Named moves (each a turn or a mirror), then the moves between two rows, first move first; the first pair answered
move N:
[-0.39 -1.49  0.44 -1.59  1.56 -0.33 -1.71  0.56  0.95  1.40  0.85  0.10
 -1.34  0.22  0.95  1.53 -0.07  1.84 -1.31 -1.66  0.84  0.45 -0.94 -1.18
  0.23  0.14] => [ 1.29 -0.15  1.72 -0.37 -0.29 -0.74  0.36  3.62  0.24  0.75 -0.67  0.06
 -0.28 -0.39  0.79  1.10  1.34 -0.63  0.88  0.83  0.45  1.67  0.33 -1.53
  0.95  1.13]
[-1.60  3.62  0.84  1.60  0.47  2.16 -0.07  0.49  1.05 -0.10 -1.44 -1.53
 -0.94  2.84  1.28 -2.94 -0.66  1.68  1.82 -0.15 -0.17  1.83  1.14 -1.44
  0.61 -2.04] => [-2.19  3.29  0.52  1.24  1.11  2.06 -0.45  0.07  0.93  0.35 -1.12 -1.57
 -1.51  2.73  1.31 -2.72 -1.02  2.41  1.09 -0.79 -0.17  1.45  0.83 -1.58
  0.41 -2.18]
[ 0.37 -0.06 -0.24  0.25 -0.29  1.25  0.81 -1.16  0.53  0.15 -0.21 -0.47
  2.04 -0.17 -0.68 -0.06 -0.76 -1.28  0.70  0.22 -1.15 -0.94 -0.53  0.51
  0.10  0.37] => [ 0.18 -0.14 -0.29 -0.20  0.12  1.30  0.48 -1.44  0.77  0.47  0.01 -0.40
  1.61 -0.14 -0.71 -0.02 -0.95 -0.73  0.24 -0.34 -1.16 -1.09 -0.76  0.58
  0.32  0.15]
[ 0.26 -0.96  1.28  1.89 -0.55  0.90 -0.19 -1.67  2.06  1.53  1.14  1.89
  1.09 -0.61  1.22  1.18  1.38 -0.15 -1.06  1.58  0.39  1.36  0.44  0.21
 -0.28 -0.27] => [ 0.15 -1.09  1.43  1.93 -0.61  0.93 -0.15 -1.83  1.87  1.35  1.19  1.68
  1.18 -0.87  1.18  1.08  1.30 -0.14 -1.39  1.32  0.43  1.27  0.57  0.17
 -0.08 -0.26]
move E:
[-0.95  0.69 -0.78  0.34  1.14 -0.58  0.67  0.23  1.38  1.27 -0.26  0.71
 -0.29 -0.47  1.16 -1.01  0.77  1.26 -0.46  0.47  1.17 -0.53  2.45 -1.42
  0.74  0.96] => [-0.95 -0.12 -1.07 -0.03  2.29 -1.01  0.81  1.23  0.33  0.74 -0.38  0.58
 -0.96 -0.10  0.92 -0.80  0.86  1.25 -0.88 -0.91  1.24 -0.41  1.42 -1.07
  1.42  0.67]
[-0.86 -1.18  3.29  0.79  1.67 -1.76 -0.63  3.50 -0.55  1.76  0.98 -4.69
 -2.84  3.39  1.19  3.34 -1.21 -1.14 -0.50 -1.67 -1.49  0.12 -1.01 -0.70
  1.93 -2.35] => [-1.16 -0.55  3.26  1.50  0.96 -1.89  1.01  1.32 -1.30  0.39 -0.03 -5.39
 -0.92  2.44  0.41  2.03 -2.24 -3.28 -0.73 -0.37 -3.09 -1.07 -1.87  1.16
  1.54 -3.35]
[ 0.96 -0.43  0.70 -0.34  0.44 -0.52  2.78  3.56 -3.37 -1.58 -0.58 -1.02
 -1.08  0.16 -1.22  0.19  1.01 -2.74  0.36 -1.16 -0.60  0.01 -1.07  1.03
  1.19  0.32] => [ 0.76  1.22  0.89  0.83 -1.62  0.01  3.45  1.06 -2.73 -1.86 -1.18 -1.00
  0.90 -0.71 -1.20 -1.21  0.55 -3.40  0.82  0.99 -1.15 -0.53  0.00  1.57
  0.22 -0.12]
move H:
[-0.14  0.97  1.83 -1.90  0.38  1.06 -2.64  3.39  0.77  0.37 -1.35  0.15
 -0.29 -1.58  0.56  1.08  0.02  0.07  1.78 -0.06  0.99  0.13  0.92 -0.69
  3.63  0.96] => [-0.41 -1.00  1.46 -2.52  1.11  1.01 -2.64  2.92 -0.22  0.26 -0.56  0.48
 -1.25 -1.64 -0.33  2.06 -0.58  0.26  0.58 -1.50  1.15 -0.78 -0.07 -0.13
  3.40  0.03]
[-2.29  0.51  0.09  1.93  2.29  0.71  1.92 -2.66  0.16 -1.44 -0.73 -2.27
  0.60  2.69  1.10 -3.72  0.06  0.93 -1.38 -2.22 -1.50 -1.08 -1.63  1.75
 -1.18 -1.11] => [-1.11  3.09 -0.19  2.71  1.15 -0.44  1.20 -1.48  1.55 -1.49 -2.63 -1.93
  3.17  1.66  2.08 -4.03  0.95 -0.17  0.21  0.37 -1.51  0.35 -0.60  0.86
 -0.15  0.22]
[-1.73 -0.85 -0.37  0.01 -2.08  1.44 -0.68 -0.93  3.17  1.66  0.91  3.08
  1.55 -2.77  1.14  2.99 -0.98 -0.51  1.97  4.85  2.16 -0.53  0.47 -3.11
 -0.29  1.96] => [-2.35 -3.81 -0.83 -1.01 -0.94  1.37 -0.82 -1.45  1.77  1.47  2.43  3.52
 -0.05 -2.90 -0.26  4.40 -1.66 -0.40  0.42  2.65  2.20 -1.89 -1.49 -2.14
 -0.38  1.27]
[-0.75 -2.76  1.55  0.34  1.74  0.63  4.16 -3.10 -3.55 -2.50  0.09 -0.84
 -0.37  0.33 -2.36 -1.77 -2.30 -4.59 -1.66  0.35 -2.94 -3.60 -2.07  4.92
 -1.45 -2.30] => [-1.08  0.82  3.43  2.42 -0.22  1.69  5.16 -2.83 -2.43 -2.06 -1.20 -2.56
  0.40  2.46 -0.74 -4.34 -1.57 -3.87 -0.31  1.79 -2.60 -2.31  0.92  3.89
 -2.82 -2.64]
Now pairs of rows:
(two moves a pair)
[ 0.11  1.03  1.17  1.54 -0.85  0.31  1.10  1.92  0.08 -0.88 -0.53 -0.71
  0.72  0.03  0.22 -0.87  1.48 -0.77  1.71  1.03 -0.61  1.64  1.84 -1.11
  0.28  0.34] => [-1.19  1.72 -0.15  1.06  0.53  0.40 -1.34 -1.10  2.10  0.21  0.21 -0.70
  0.32  1.19  0.85 -1.36  0.30  1.88 -0.17 -0.33 -0.25  1.27  1.80 -1.28
 -0.34  0.00] => N then H
[ 1.46  0.28  0.99  1.80  0.01 -2.37  0.75  2.97 -0.50 -1.98 -1.52 -3.12
 -0.82  0.06  0.80 -2.78  0.62 -0.88  0.04 -0.47  0.30  0.19  0.30  0.78
 -0.71  0.46] => [ 0.32  1.09  0.28  1.56  0.88 -2.07 -0.83  1.17  1.14 -0.96 -1.21 -3.36
 -0.39  0.79  1.58 -3.68 -0.15  1.40 -0.85 -1.23  0.54  0.24  1.04  0.49
 -1.04  0.09] => N then H
[ 2.09  0.62  2.23  0.54 -0.54 -0.84  1.97  2.72 -0.94  2.01  0.24  0.28
  0.34  0.28 -0.59  1.06  1.61 -1.56  1.82  0.71  1.05  0.42  1.08 -0.63
  0.55  1.19] => [ 0.05  1.35  1.86  0.41  0.60  0.05  0.06 -0.62  1.08  3.24  1.44 -0.29
 -0.45  2.42  0.28 -0.64  0.31  1.93  0.09 -1.34  2.06  0.37  2.09 -1.02
 -1.14  0.44] => N then H
[-0.65 -0.45 -0.87 -0.51  1.03 -0.41 -0.69 -2.29  1.79 -0.15  1.25  0.04
  0.38 -2.02  1.04  1.13 -2.54  1.94 -2.83 -1.10 -0.05 -0.28  0.60  0.21
  0.28  1.28] => [ 0.39  1.98  1.26  1.38 -1.61  0.22  2.13  0.82  1.05 -0.58 -0.51 -0.65
  1.39 -1.68  1.18 -0.29 -1.03 -0.59 -0.09  1.81 -0.02  0.76  2.50 -0.45
  0.21  1.77] => H then N
[-0.83  1.98  2.27  1.52 -2.25  1.82  2.32 -1.56 -0.32  0.20 -0.74 -1.71
  0.21  0.59 -0.37 -1.75 -0.62 -0.37  0.61  0.88  0.73 -0.19  2.28  0.52
 -1.74 -1.35] => [-0.53  0.00  2.06  0.27  0.28  1.50  0.63  2.36 -0.28  1.44  0.39 -0.84
 -2.65  1.90  0.58 -0.02  0.74  1.56  0.45 -1.99  2.47  1.14  1.98 -1.45
 -0.37 -0.07] => E then E
[-0.89 -0.01 -3.01  0.68  1.33  0.15 -4.86 -1.81  4.44  0.45  1.73  1.68
  1.37 -0.22  0.62  2.51 -0.51  2.42 -3.08  0.10  0.11  2.46  2.24 -2.59
  1.10  3.01] => [-2.48 -1.05 -1.96  0.91  3.82  0.82 -2.82 -0.48  1.57 -0.08  1.72 -0.22
 -2.31  2.69  0.40  1.01 -0.53  3.20 -4.49 -4.38  0.15  2.30  1.74 -1.89
  0.59  0.99] => E then H
[ 0.74  0.38 -2.00 -0.82  0.55  0.36 -2.56 -0.29  1.03 -0.71 -1.11 -1.33
  1.04  0.68  0.85  1.10  0.70  1.22  0.48 -0.73 -0.68  0.74 -0.01 -1.54
  0.03  0.01] => [ 0.06 -0.40 -1.59 -0.65  0.75  0.81 -2.27 -0.73  0.36 -0.63 -0.56 -1.44
  0.00  1.35  0.39  0.85  0.13  1.57 -0.10 -1.83 -0.38  0.32 -0.12 -0.96
 -0.61 -0.41] => H then H
[-0.34 -0.40 -0.95  0.91  2.99  0.71  0.11 -0.94 -3.46  0.92 -1.66  0.11
 -1.19  1.79  1.55  1.08  0.27 -0.98  0.26  0.41 -1.08  0.54 -1.68  5.37
 -0.60 -2.40] => [-0.75  1.94  0.27  1.96  0.72  2.22 -0.02 -1.62 -1.46  1.83 -1.96  0.07
 -0.57  2.75  2.63 -0.50  0.42 -0.15  1.71  2.15 -0.64  1.25  0.88  4.20
 -2.08 -2.07] => H then E
[ 0.68  1.66  0.30  0.10  0.20 -0.22  0.76  1.22 -1.90  0.39 -0.02 -0.94
  0.11  0.65 -0.34  0.46  0.06  0.00 -0.20 -0.91 -0.39  0.38 -0.24  1.27
  1.09 -1.05] => [-0.07  1.52 -0.10  0.38  0.07  0.17  0.10 -0.53 -1.19  0.94  0.34 -0.69
  0.39  0.44 -0.40  0.35 -0.64  0.56 -1.02 -1.23 -0.75 -0.29 -0.16  1.50
  0.27 -1.13] => E then N
[ 0.63  0.40 -3.01 -0.67  0.98 -1.66 -2.13 -2.56  2.41  0.18 -0.31  1.05
  2.76 -2.77  0.86  1.60 -1.93  0.97 -0.86  1.13 -1.18 -0.21 -1.10  0.00
  0.92  0.97] => [ 0.56 -0.45 -3.01 -1.25  1.87 -1.80 -2.82 -1.01  2.43  0.50 -0.05  1.34
  1.39 -2.39  0.97  2.16 -1.43  1.53 -0.96 -0.18 -0.53  0.22 -1.28 -0.64
  1.52  1.28] => E then E
[-0.82 -1.93  1.88  1.37 -2.34 -0.02  0.55 -0.01  2.10 -0.63  2.54  1.58
 -1.34  0.28  0.40  1.42  0.32 -0.80 -0.64  1.99  1.75 -0.94  0.87 -0.06
 -3.19  0.50] => [-0.50 -3.45  1.34  0.64  0.08 -1.33  0.90  1.93 -0.08 -1.68  2.31  1.02
 -2.85  0.65  0.03  1.80  0.51 -0.89 -1.31 -0.35  1.75 -0.86 -1.31  0.45
 -2.22 -0.06] => E then E
[-0.68 -2.99 -2.49 -2.08  3.07 -2.97 -0.81 -1.38 -0.07  0.20 -1.09  0.83
 -0.95  0.28 -0.31  1.59 -2.11  0.19 -2.15 -1.71 -1.81  0.10 -3.20  0.32
  1.47  0.80] => [ 1.34  0.07 -0.59 -0.06 -1.36 -2.86  1.88  0.73 -0.23 -0.54 -2.95  0.75
  1.96 -0.89 -0.65  0.43 -0.58 -3.38  1.67  3.74 -2.35  1.21 -1.23 -0.18
  1.65  1.98] => N then E
[ 1.34 -0.74  0.72 -1.30  0.11 -2.90 -2.11 -0.64  0.87  0.13 -3.41  0.03
  0.10 -1.08 -0.14 -0.57  0.17  1.06 -1.70  0.07  2.63  1.53 -1.15  0.21
  3.31  0.52] => [-0.19 -0.71  2.47 -0.56 -0.19 -1.13 -1.12 -1.77  0.26  0.52 -2.48 -1.14
 -1.93  1.16 -0.30 -2.02 -0.34  2.37 -2.32 -2.18  3.14  1.21  0.00  0.31
  1.36 -0.71] => H then H
[-0.24 -1.63  1.78  0.42 -1.02  2.15  0.70 -0.03  1.61  0.66  1.77  0.90
 -2.78  0.60 -0.33  1.50  1.96 -1.66 -0.58  0.34  1.18 -0.53  1.72 -0.17
  0.06  1.05] => [-0.21 -2.58  1.36  0.19  0.28  1.04  2.19 -0.14 -0.51 -0.83  1.07  0.11
 -2.95  0.47 -0.76  1.16  1.33 -2.73 -1.30 -0.30 -0.09 -1.26  0.03  1.59
  0.48  0.16] => E then E
[-0.57  0.74 -0.24  0.19 -0.45  1.45 -0.64  1.53  1.34  1.29  1.45  0.91
 -1.94  1.87  0.98  0.24  0.84  1.65  0.27 -0.97  2.17  1.19  2.52 -1.80
 -0.89  0.82] => [ 0.06 -0.65 -0.54 -0.35  1.31  0.43  0.62  3.40 -1.24  0.00  0.85  0.18
 -2.98  1.88  0.58  0.48  1.03  0.25 -0.37 -2.37  1.52  1.15  0.23 -0.82
  0.49  0.27] => N then E
[-0.82 -0.73 -0.23 -1.36  2.33  0.20  0.90 -0.02 -1.71 -0.46  0.47 -1.75
 -2.42  2.49 -0.14 -0.93  0.52  1.78 -1.88 -3.19  0.89 -0.48 -1.14  0.36
 -0.03 -2.09] => [ 1.44  3.04 -0.86 -0.62  0.99 -1.53 -0.22  1.85  0.73 -0.66 -2.08 -1.15
  1.71  0.20  1.71 -1.33  1.67  0.39  0.85  1.38  0.19  1.92 -0.07 -1.31
  2.47  0.03] => H then H
[ 1.33  0.77 -0.97 -0.23 -2.58  2.09  1.73 -0.15 -0.18  0.03 -0.83  3.05
  2.70 -4.39 -0.97  1.19  0.51 -1.42  1.15  3.36  0.89 -0.08  0.37 -0.38
  0.55  2.84] => [-1.63  0.01 -1.15 -0.66 -0.66  3.70  0.29 -4.39  0.81  1.24  1.39  1.94
 -0.24 -1.50 -0.77 -0.18 -1.57  2.99 -2.10 -1.15  1.59 -1.35  0.91 -0.01
 -1.99  1.05] => N then H
[-0.40  0.06  0.61  0.10  1.53  0.97  3.42  4.58 -1.78 -0.90 -1.35 -2.34
  0.25  1.16  0.26  0.09  0.62  0.67 -0.18 -1.83 -0.14 -0.36 -0.61  1.45
  0.98 -1.26] => [-0.26  1.74  0.91  1.02  0.06  1.12  3.92  3.12 -0.81 -1.14 -2.12 -2.55
  2.34  0.61  0.48 -0.99  0.40 -0.16  0.56  0.34 -1.06 -0.53  0.54  1.57
  0.39 -0.95] => H then E
[ 2.95 -1.58  0.23 -0.19 -1.25 -1.28  0.73  4.57  0.10 -0.05 -0.71  1.96
  1.36 -2.78 -0.17  2.87  2.23 -2.04  1.30  3.32  1.25  0.70 -0.84 -0.78
  1.76  2.13] => [-0.62 -3.20  2.63  0.61 -0.63  2.63  3.05  1.75 -1.78  1.02  1.84 -0.09
 -4.35  2.19 -0.94  0.06  0.95  1.09 -0.65 -2.26  2.66 -1.06  0.78  0.05
 -2.73 -0.84] => H then H
